In the rows, zero is written as 128.
Named moves, each a turn or a mirror, and the order they were made in; the first pair answered
Q_588:
[148 150 132 119 134 146 141 118 115 102 144 145] => [152 149 136 118 134 145 143 110 121 105 145 152]
[150 159  97 135 158 140  56 134 156 126 130 132] => [ 95 130  84 162 161 135 147 155 113 112 135 172]
[ 76  98 123 105 131  84 100  93 150 149 151  94] => [ 65  88 125 112 136  87 114 104 137 144 158 108]
[133  98 142 130 133 136  96 152 126 133 100 134] => [118  89 137 133 135 139 113 159 114 135 101 143]
Q_678:
[120 127  80 163 142 152 188 127 107 111 133 127] => [109 116  90 138 171 142 171 132 102 124 164 150]
[156 135 129 142 101 141 103 123 144 125  87 104] => [160 165 138 131 116 147 121 102 128  97 126 130]
[143 133 141 113 114 117  65 132 151 169 114  83] => [164 163 131 125  96 135  99 109 155 139  98  77]
[139 144  98 134 125 140 125 105 148 128 125  95] => [139 153 108 117 147 132 123  99 145 124 154 108]
Q_201:
[141 104 185 124  93 125  99 123 126 137 120 131] => [137 101 179 129  77 122 110 126 122 131 109 122]
[103 109 191 150  72 104 113 159 120 136 105 123] => [113 112 207 121  99 106  82 163 118 141 134 134]
[130 143 121 135 128 127  95 138 166 142 119  94] => [133 142 120 132 129 126  97 140 164 142 120  96]
[127 134 128 110 143 135 117  92 118 135 162 126] => [111 133 105 139 105 136 151  90 127 132 133 106]
Q_161:
[136 148 123 130 153 157 165 133 107 102 126 146] => [155 124 168 119 138 154 117 147 115 121 121 152]
[151 163 154 111 112 121 117  93 144 112 146 136] => [155 165 128 113 127 128 134  91 143 108 143 138]
[133 158 152 119 144 121 121 102 147 122 155 140] => [139 162 139 120 154 129 127  98 146 120 151 137]
[107 107  96 147 140 136 167 144 109 124 109 125] => [135  88 130 139 143 150 121 166 110 140  98 132]

Each pair is 2 to 4 moves apart.
[163 126 133 122 148 148 109 134 127 126 130 150] => [ 95 103 106 140 136 109 133 141 128 147 132 116]
Q_161, Q_161, Q_678, Q_678
[149 109  89 148 127 139 112 136 150 144  67  90] => [185 114 169 107 147 159  91 141 108 125 122 162]
Q_678, Q_201, Q_588, Q_161
[106 125 146 148  98 111 162 131  97 123 112 116] => [ 92  99 130 133 140 103 137 150 107 149 118 110]
Q_201, Q_161, Q_678, Q_201
[129 156 124 126 146 140 186  84  97 102 163 161] => [149 140 187 141  60 131 125  94 127 131 113 127]
Q_161, Q_161, Q_201, Q_588
[139 167 103 128 134 143 150 113 135 111  95  79] => [103 164 140 115 134 106 167 103 109 104 148 109]
Q_201, Q_161, Q_161, Q_588
[ 80  76 124 152 127 108 161 167 107 146 130 133] => [127  75 157 155  96 133 132 178 121 143  92 134]
Q_678, Q_161, Q_161
[151 136 125 184  91 148 163 133 129 122  91 119] => [125 123 180 138 140 133 136 144  90 123 176 177]
Q_201, Q_588, Q_161
[125 115 160 117 105 114 123 161 124 135  78 117] => [145 160 136  93 156 124  97 118 148 127 124 102]
Q_161, Q_588, Q_161, Q_201
[102 102 124 151 135 103 179 130 138 102 135 130] => [154 104 178 127 140 122 103 140 139 108 126 148]
Q_161, Q_161, Q_678, Q_201
